(in the rows, 128 means zero)
The rows of T fall into several groups, which share some directions, and each row is roughly a mix of its group's hidden directions.
T (156 x 12):
[[139 130 116 160 165 133 115 150 194 169  93 146]
 [106 160 129 168 137 120 134 128  91 140 100 201]
 [ 61 117 147  61 107 137 143 125 147 114 137 138]
 [175 112  88 154 142 139  99 115 115 167 156 177]
 [131 157  89 149 100 151 121 173 172 146 157  88]
 [ 96  91  89 133 178 106  85 135 117 141  85 131]
 [120 141 133 157 101 122  75  89  92 108 183 124]
 [133  80 120 134 128 108  99 156 110 132 114  51]
 [134 111 176 165 140 205 103 115 127 131 137 124]
 [153  88 147 133 150 120 126  76  67 149 120 158]
 [156  58 148 117 133 132 116 166 131 169 152  97]
 [ 93  86 136 173 147 113 131 116  93 111  76 159]
 [ 74 133 185 100 137 114  90 152 135 125 154 159]
 [125 138 134 127 107  87 190  80  99 147 163 143]
 [184 165 124 115  97 153 139 148 148 164 123  78]
 [167  98 133 127  85 164  92  90 103  95 117 100]
 [122 179 117 109 167 113 143 154  89 156  91  88]
 [102  89 163 177 124 126 152 145 138 183 121  97]
 [114 119 140  70 183 150  94 139 158 154 152 114]
 [ 92 129 196 130 106  98 147 122  99 143 141  83]
 [115  98 190 173 161 151 109 121  99 137 148 152]
 [138 148  73 109 129 145  69 160 158 139 142  96]
 [165 113  70 116 136 128 144 149 152  93 108  74]
 [109 104 120 141 179 112  69 136  96  87 153 142]
 [131  96 110  77 118 135 177 158 109 129  74 113]
 [178  84 147 104 122 139 107 170 150 145 125  79]
 [114  98 109 118  78 120 124  94  65 132 103  96]
 [ 86 126 120 175 170  84 100 118 162 156 138 141]
 [123  91 195 115 144 140  83 173 133 142 141 130]
 [106  70 169 111 117 158 118 111 131 172 169 116]
 [158  70  87 132  96 152 102 138 174 111 130 124]
 [116 182  99 146 118 103 109 151 159 189 124 111]
 [ 83 114 172 113 170 168  87 155 144 120 139 107]
 [ 92 140 159  89 166 141 143 134  90 171 115 170]
 [181 112 113 124 139 145  98 178 156 112 106  80]
 [160  85 138  67 135 169 157 118 108 108 139 102]
 [137  73 161 135 116 131 159 118  98 188 159 135]
 [150 172 136  80 129 106 136 103 125 111 145  61]
 [111  65 125 148 126 117 191 119 158 115  97 122]
 [109 157 120 140 109 102 107 160  79  97 185 148]
 [156 158  82 111 129 107 110 129 159  81 102  80]
 [106 124 146 173 121 107  89 144  56 150 126 135]
 [103 122 167 128 162  82 117 131  82  91  97  99]
 [101 127 125 100 162 128 181 163 127  79  88 114]
 [142 157 117 163 143 106 173 125 174 139 165 175]
 [126  65 154 125 168 129 145 116 143  80 119 169]
 [169 122 152 123  93 133 148  97 135 161 134 198]
 [112 114  61 117 105 115 102 116 145 187 149 118]
 [132 122  84 140  77  84  84 157 145 138  99 116]
 [138  95 191 133  94 142 137 104 142 162  98 165]
 [115  87 165 132 159 137 100 115  89 176 136 171]
 [155 136 182  98 113 162 105 179 159 130 148 109]
 [108 124 117  79 148 126  77 142 175 138  81 145]
 [146 144 142 103 156 159 169 156  94 182 150 101]
 [156 138 107 140  96 177 146 105 120 141  58 132]
 [111 151 140 200 126 117  86 129 128 158  86 144]
 [ 94 144 118 119  79 156 145  86 123 182 131 163]
 [162  68  82 150 134 105 117 109 131  89 119  99]
 [151  89 109 162  93 143 124 116  53 129 114 134]
 [ 91 129 121  72 128  81 142 133 160 140  76 112]
 [ 99 107 104 134 123 110 166 149 127 103  56 158]
 [105 136 101 155 148  92 143 119 179 191 113 135]
 [ 97 166 153  95 113 143 154 152 153 118 192 144]
 [166 123 213 126 135 104  95 143 115 128 116 120]
 [147 111 124 128 152  86 157 106  89 126  78  78]
 [143 111 138 132 146 153 125 208 146 145 177 130]
 [167 120 127 110 111 112 167 133 145 192 132  78]
 [139 153 153 142 116  96  95  71 109 139 160  79]
 [184 115 146 163  93 141 149  81 117 151 130  92]
 [ 90 120  96 139 109 132  80  70 120  85 128 144]
 [ 80 163 170 186 146 119 142 160 136 148 136 116]
 [125  90 129 119 110 139  82 136  78  64 123 143]
 [136  90  98 140 137 166  74 140 157 157 152  89]
 [159 135 123  81 101 163 179 129  92 129 129  85]
 [173 120 100 154  98 146  69 107 115 159 139 158]
 [141 149 133 176  77 157 149 148 161 126 166 163]
 [ 95 117 136 174 134 129 134 152 176 162 155 180]
 [115 131 108 121 169 132 107 100 161 139 206 137]
 [140  95 134 168 120 144 128 140 134 211 127 102]
 [116 137 107 121 169 130 148 154 191 168  88 142]
 [135 153 134 110 108 152  91  86 131  74 181 119]
 [ 79 166 121 129 168 104  95 153 171 141 142 157]
 [148 161 173 166 150 151  68 131 130 143 163 126]
 [150 132 140  70 150 105  97  79 102 125  97  98]
 [158 123  65 163 187 113 139 112 110 142 112 122]
 [131 117 136 149 148 134  72 161 116 134  59 155]
 [148 103 129 107 138 117 170  93  87 188 104 106]
 [117 121 100  75 122 131 136 167 172 135  77 157]
 [ 74 123 192 165 146 113 133 143 106 159 142 117]
 [ 85 167 119 112 152 146 112 150 134  96 171 179]
 [145  75 150  89  84 157  86 139 127 161 123 121]
 [142  99 129 103  99  94  78 105 133 184 118  99]
 [182 181  96  93 122 155 107 128 132 141  96 152]
 [128  90 171  95 177 165 153 121 125  89 118 148]
 [124 158  96 137 131 149 151 121  77 184 169 105]
 [136 126 116 182  90 182  88 156 135 116 141 155]
 [121 169 150 154 100 129  97 122 168 138 187  96]
 [155 103 137 147 132 122 175 122 172 156  64 124]
 [103  87  92  93 132 129 117 159  90 129  78  95]
 [167  99  80  98  93 110 154 135 133 163  97  98]
 [165  88  80 125 138 136 165 123 139 163  78 114]
 [159 126 102 175 111 153 164 102  96 172 103 151]
 [136 126 153 136 156 140 126 144 149 102 210  94]
 [162 157 146  85  77 151 109 112 112 107 128  79]
 [138 113  57 101  97 124 120 158 102 136  93  97]
 [196 109 124 143 119 106 125  90 120 138 113  71]
 [116 202 130 147 124 117 133 140 108 162 183 119]
 [ 89 148 112 157 131  96 156 153 143  96  92 182]
 [119 182 152  77 134 114 124 155  93 119  88  97]
 [179 151  90 182 148 113 141  96 117 103 130  99]
 [168 155  82 125 154 127 122 117 140  78  86 164]
 [ 91 117  91 200 134  98 129 137 101 111 115 102]
 [153 143 139 149 172 162 124 131 165 114 150 194]
 [143 150 135 193 151 147 130  78 113 117 175 121]
 [119 138 161 150 117  84 136 113  90 138 147  58]
 [164 136 108  75 121 124  95 129  83 154 122  78]
 [155 103  95 187 154 142 117 116 162 125 119 179]
 [115 137 129  83 101 105 191  82 130 102 145 107]
 [132 127 100  93 206 117 172 148 133 113 119 136]
 [130 186 110 154 177 125 149 115  99 176 141 145]
 [109 176 160 155 131 129 125  74 141 180 123 103]
 [102 119 139 112 142 135  68 132 173 130  78 166]
 [106 206 155 124 150 129 157 148 115 160 105 138]
 [109 129 118 167 169 124 161  90 183 139 115 167]
 [144 197 104 138  96 145 181 129 130 135 147 156]
 [177 103 166 108 114 150 157 121  80 133 152  88]
 [ 86 155 172 130 127 119 104 118 101 119 197 143]
 [156 136  96  71 129 152 113 159 187 129 121 105]
 [155 118 148 113  90 167 148 115 117 140  52 129]
 [110 135 165  97 152 138 110 136 197 158 144 164]
 [128 107 143 161 142 128  46 165 131  99 120 130]
 [153 148  97 194 126 150 140 150 149 119 169 164]
 [141 105 196 116 156 129 107 166 125  85 101 118]
 [157 108 117 197 116 135  96  78 119 140 158 129]
 [168 136 109 109 118 105 107  84 118  55 130 139]
 [115 135 186  82  99 178 118 151 163 122 133 128]
 [106 127 135 153 146 164 192 153 107 118 154 175]
 [110 194  87 111 114 136 147  95 161 122 167 121]
 [146  68 121 125 130 158 115 168 146 172 163 101]
 [ 69  99 112 117 157 118 142 171 121 108  83  99]
 [132  69 158 171 105 114 167 103 143 156 109 108]
 [140 174 109  99 147 107  93 121 192 149 154 114]
 [ 60 121 148 161 134  73 149 120 133 122 103 106]
 [162  98 132  92 133 122  78 117  72 161 117 105]
 [183 122 111 103 134 159  86 115 114 169 101 165]
 [154 112 119  86  97 107 133  94  87 125  66 130]
 [ 74 180 133 132 149 129 129 157 141  83 162 153]
 [106 153  95 148 129  91 120 127 205 121 117 157]
 [153  97 133 125  93  91 166 177 107  86 106 141]
 [100 101 123 110 169  97 118 126 203 140 115 147]
 [183 109  94 102 128 126  71 109 114  87 116 137]
 [147 127 103 164 107 120 166  76  97 178 146 139]
 [113  75  89 106 127 102 151 127 117  76 157 160]
 [100 142 146 122 144 189 139 151 158  85 175 124]
 [154 168 166 151 110 126  90 177  91 149 142 107]
 [105 154 137  95 125 145 135 169 201 106 106 145]]
Here is one row from each group, named. Which group is each of the other rows in?
[125 104  70 175 119 111 126 137 114 128  80 171]
G
[122 107 116  68 162 150 127  96 173 108 168 125]
E
[ 91 129 177 168  96 142 155 138 179 131 142 154]
W
[139 166 117  94 124  88  91 126 152  84  86  99]
B

[135 149 120 153 124 117  67 136 187  90 144 155]
E
[ 71 121 125 140 126 146 137  92  99 134  83 181]
B
[101 148 140  96 131 153 126 104 164  66 159  90]
B
[190  87  96 141 114 146 121 106 157 137  85 149]
W
[181 149 145 110  92 152 168 130  97 110 162  94]
E
[ 72 170 171 111 155 110 143 163 101 120 108 113]
W
[142 157  65 168 114 138 148  83 113 140  95 139]
B
[149 162 110 123 144 115 203 144 138 117 174 108]
G
[ 67 166 131 125 127 127 124 127 134 138 186 174]
B
[139  41  92 149 132 127 129 136 149 122 109 103]
W
[130 185 116 114 139 160 155 127 152 138 117 196]
W
[ 93 149 182 115 137 165  99 153 136  94  98 161]
B
[149  94  93 181 134 105  81 132 157 144 158 149]
E
[120 146 106 115 161 158 182 175 139 131  85 153]
E
